R: rows in 4 groups, each row roughly a mix of its group's directions
R (124 x 10)
[[-12 -20   1   2  13  -7 -13  -3  -4 -17]
 [ 11 -17   2 -11 -10  -1  11  12 -10  16]
 [ -9 -15  14  10   3   8 -20  11  10   0]
 [ -1  18  -6   4   8  -2  13 -15  14  15]
 [  3  22   1   2  11  -3  -4 -15  19   4]
 [-11 -11  -6   7 -14   6   1  18  -8  18]
 [ 10 -16  14  -5   7 -18  12 -11  -5  -4]
 [ -5   6 -13  -9   1   9 -20  14 -14  -7]
 [  1   1  16  -7 -10 -20  -4  11  16   8]
 [  5  24   6  -5   5 -10   8  -7   6 -18]
 [  9  21   4  -1   0  -8   6 -12  19  11]
 [  9 -18   3  -5 -11  16 -17   8  -6   3]
 [ -6   2 -15   2 -10  20  -7  19 -10   4]
 [ -5  -5   6   5   8 -26  15  -9   9   3]
 [ -5   3  -6   7   6 -14  -6  24 -10 -14]
 [ -1  10  22   5  -6  -9   5   3  21  -2]
 [-11   7  -6  14   7  22  -2 -16   1   7]
 [ 14  18   6  -1   5   8  22  -9   7   2]
 [ 16 -10   9   3  -1  25   7 -12   2   2]
 [ 22   8   1  -2  22   8   1 -10   6  -4]
 [ -2  -8  -2   1   4   7 -20  18 -11 -16]
 [  1  -3   2  -6   1 -11   9 -10 -13 -27]
 [ -4  -4   1  -7  -3 -13   2   5 -16 -26]
 [  1 -26  12   3   5 -11  -8  10  -6  -9]
 [ -2  -5  17   5  10 -20   7   2   7  18]
 [  8 -18   4   7  -2   9  -9  10   1  23]
 [  3  14   1  -2  -5 -21  17 -11  13  -1]
 [-16   0 -12   1 -18  -4  20   9  -5   6]
 [ 10   1   0 -13  12 -17  -5  -2  -6 -21]
 [  5   6 -10  -7  -3 -10  -5   8  -5 -29]
 [-20  -1 -11   8 -11   9 -16   8 -12  -5]
 [  7  -7  -6  -5   8   9  -5  -9 -20 -21]
 [ -3  -3  11   2 -17   4  -8  -6  10  25]
 [  8   8  12   1  12   2   3   3  20  20]
 [  8  11  -8  -1   8  28 -12  -2   2   3]
 [ -5   1 -12  -1  -4  10 -26   9 -12  -9]
 [-23   8 -12   0 -12   9  -7   8 -11  -7]
 [  2 -18   2   4  -6 -16  12 -11  -4 -17]
 [ -3  20  -6  -7   5 -14 -16  -4   0 -15]
 [ -4 -16  -4  -5   3  -8  -3  15 -15 -20]
 [-15   9 -11   2   1 -12 -11  16  -3 -17]
 [ 19   6   1  -8  10 -12  15 -15   3  -8]
 [-19   6 -10  16  -7  14   0  15   2   0]
 [  8  14   6   1  -4   4   6 -20  16  14]
 [ 11 -19  15   0   0 -18   6  -7  11   6]
 [ 10  -6   6   6  -3 -24  10   2  13 -13]
 [ -8 -14   3  -1  17 -20   2   5  -8 -14]
 [  6  -3   7  -2   7  -8   2 -16  -6 -27]
 [  4  -3 -11  -8   6  22 -18   0  -6 -13]
 [-16   3 -10  -2   2 -19  11  18  -9   1]
 [ -6 -13  10   4 -20  12   5  10  -1  15]
 [  6 -14   7   1   5 -22  16   2 -13  -6]
 [ -5  15   2  12  -5  18 -14  -6   9  13]
 [-13  12 -14  -5 -10  -8  19  -5  11   5]
 [ -7   9 -10  -4   7  21 -14 -15   8  -7]
 [-19  17  -8   5  -9  -7 -14  12   4  -4]
 [-19 -10   7  14  -4   0 -10  16   4  12]
 [ -7  22  -5  12   1   4  -3  -2  20   8]
 [  0   5  12  10  -2   2  15  -5  16  21]
 [ 11  20   1  -9  13 -14   4  -5   7 -14]
 [  5  -3   8  -2   6 -10  13 -22  -1 -20]
 [ -5 -15   5  -1 -11   5 -16  21  -8  -9]
 [ -2  -8  12  -5 -11 -19  -2   8  11  18]
 [ -3   6  11  10  -6  17 -13  14  12  12]
 [ -9   3  -3   2  22   1  -8  -7  -1 -23]
 [ -5  18  -3  -1   2  18  -2  -6   7  22]
 [ 14  15  -3  -7  15   1  10 -15  -5 -12]
 [ -1 -25  -1  -8   7   2  14  -2  -8  14]
 [ 12  13  -1  -5  18 -16   8 -11  12   1]
 [-22 -13   0   6  -2  -6 -10  14 -10  -9]
 [ -2   4   5   9  -4   0   0  -3  23  24]
 [ -3 -17   1   6  -6  -1 -10  14 -18 -16]
 [-19  -3   4  13  -1  12 -18  14   6   4]
 [  4  -8 -12 -10   2 -18  14 -11 -16  -9]
 [ 17   0  -3  -2  21   1  -1 -20   5  -7]
 [  2   5 -18 -10 -14  -4  16 -11  -9  12]
 [ 11  13  -5  -9  10  -9  15 -17   0 -11]
 [-10  -5   3   8 -11  16  -1   9   0  25]
 [ -5 -27  -7   0  -4   5  -3 -11 -15  -4]
 [ -8  -4  -2   4   1  12 -23  19  -6  -9]
 [-13 -17   7  10 -10   3 -11  15   3  15]
 [ -4  20   2   0   2   1 -19   4  21   1]
 [ 15   4  -2 -16  -2  -4   7  -6 -13 -22]
 [ -5  10  -4 -12   0 -17  17   6 -18  -2]
 [ -7  -9  -4  -3  -5   0 -23   5 -12 -19]
 [-18   3  -8   0 -15  17 -14  10  -8  -1]
 [ 15  -7  10  -4  19 -11  -6  -5   8 -16]
 [  0   5  -9   5  -4  24 -11   9  -3  17]
 [-10  16  -5  18   5  19  -9  -6   3   5]
 [  7   7  -3   3   4   1 -26  -9   8 -17]
 [  5 -25   0 -10   3  10  -7   9 -16  -5]
 [-11   3  12  19   5 -17   1  -4  -1 -17]
 [-11  24 -11  13   1  12  -8  -2   8  -2]
 [ -4  -2  -2   4  11  23 -23   3   3  -4]
 [-13  -8  -7   6   4   9 -12   7 -14 -21]
 [ -2 -16 -11  -1  -2   6 -22   8 -14  -9]
 [ -6  -6   9  13 -11  -9  23  -5  -4  14]
 [ -6   7 -10   3 -13  -4 -15  11 -11 -20]
 [ 21   6   0  -4  19  -9  13 -13   1  -4]
 [ -9  -8 -12  14  -1  24 -11  -3  -6  -3]
 [ 17  -4   2  -9  12  -6  10 -22  -3  -8]
 [ 10   9  11  -5   9 -19  17   2  10  -8]
 [  3  -3   2  -5   9   6   2 -32   0  -8]
 [ -9  -4   1  -2   2  20   5 -22 -11  10]
 [  7  14   5   5  -3  16   0 -18  14  14]
 [ -4  25 -13  -2  -1  15   3 -11   7   6]
 [-10 -14 -11   6   5  -1 -14  14  -6 -19]
 [ -3 -16   5  -1   2  13 -23   8  -3 -13]
 [  0  -1  16   9   1   2  19   0  10  21]
 [-11 -12  11   4  -7  -5  -7  23   0  14]
 [-13 -20   0   1 -14  -1 -16  11  -9   3]
 [ -6  22  -7   7 -17   3   7   2  12  12]
 [  6   1  14   5 -10  12  -7  13  18 -14]
 [  8 -15   0   4   6  -4 -23   0   0 -19]
 [ 12   6  18   7  11  -9  -3  -8  12 -17]
 [  7  18   4  -8  15   4  -5 -20   8  -8]
 [ -1 -11  -7  -5  -8  -2  -4  24 -16 -12]
 [-17   1  -9   8  -3  -3 -16  19   3 -13]
 [ -3  -2 -17 -11  -7 -12  -2  21 -10  -9]
 [  6  -4 -14  -2  10   1  16 -13 -17 -14]
 [ -7 -17  -5  -4   2  15 -12   1 -22  -2]
 [-19  -3  -1  12  -2   2 -14  22  -6  -6]
 [ -2  -3  -9  -3  -2   1 -20  24 -11  -8]
 [ -9 -17   1   6 -14  11  -8  -4  -6  21]]

one row of each group, then the others: which group is each in?
[  3  -8   4   3  -6 -19   8  26  -1  -5]	Z
[  9   0  -5  -9  15  -6   9  -1 -15 -22]	V
[  9   2   5   1   5  -9  22 -14   3  20]	F
[ -6  -1  13  14   3  11 -13  13  15  14]	K

[  3 -23  14   4  15  -4  -6   6 -14  -1]	F
[ 13 -10   5  -1   3  15  21 -11  -7  11]	V
[  0   5  -7   4  10 -15  18 -15  -7 -15]	F
[ -8   0  -8  -3 -14  15  -9  21   0  13]	F
[  0 -19  12  -2 -14 -13  17   4  -7   8]	F
[ 14  -4  -3 -18  18 -13   6 -11   1  -8]	F
[ -5  -8   4   1 -12 -21  13  19  -5   3]	F
[ -8   5 -14  -6  10  -2   1  -7 -15 -23]	K
[11  7  7  2  7  0 17 -8 18 17]	V
[  7  10   0  -2  21 -12  12 -12   3 -15]	K
[-12 -16   2   1 -10   6 -17  17 -11  -6]	K
[ -3  -6  12  -7 -12  -1  -2   9  14  25]	F
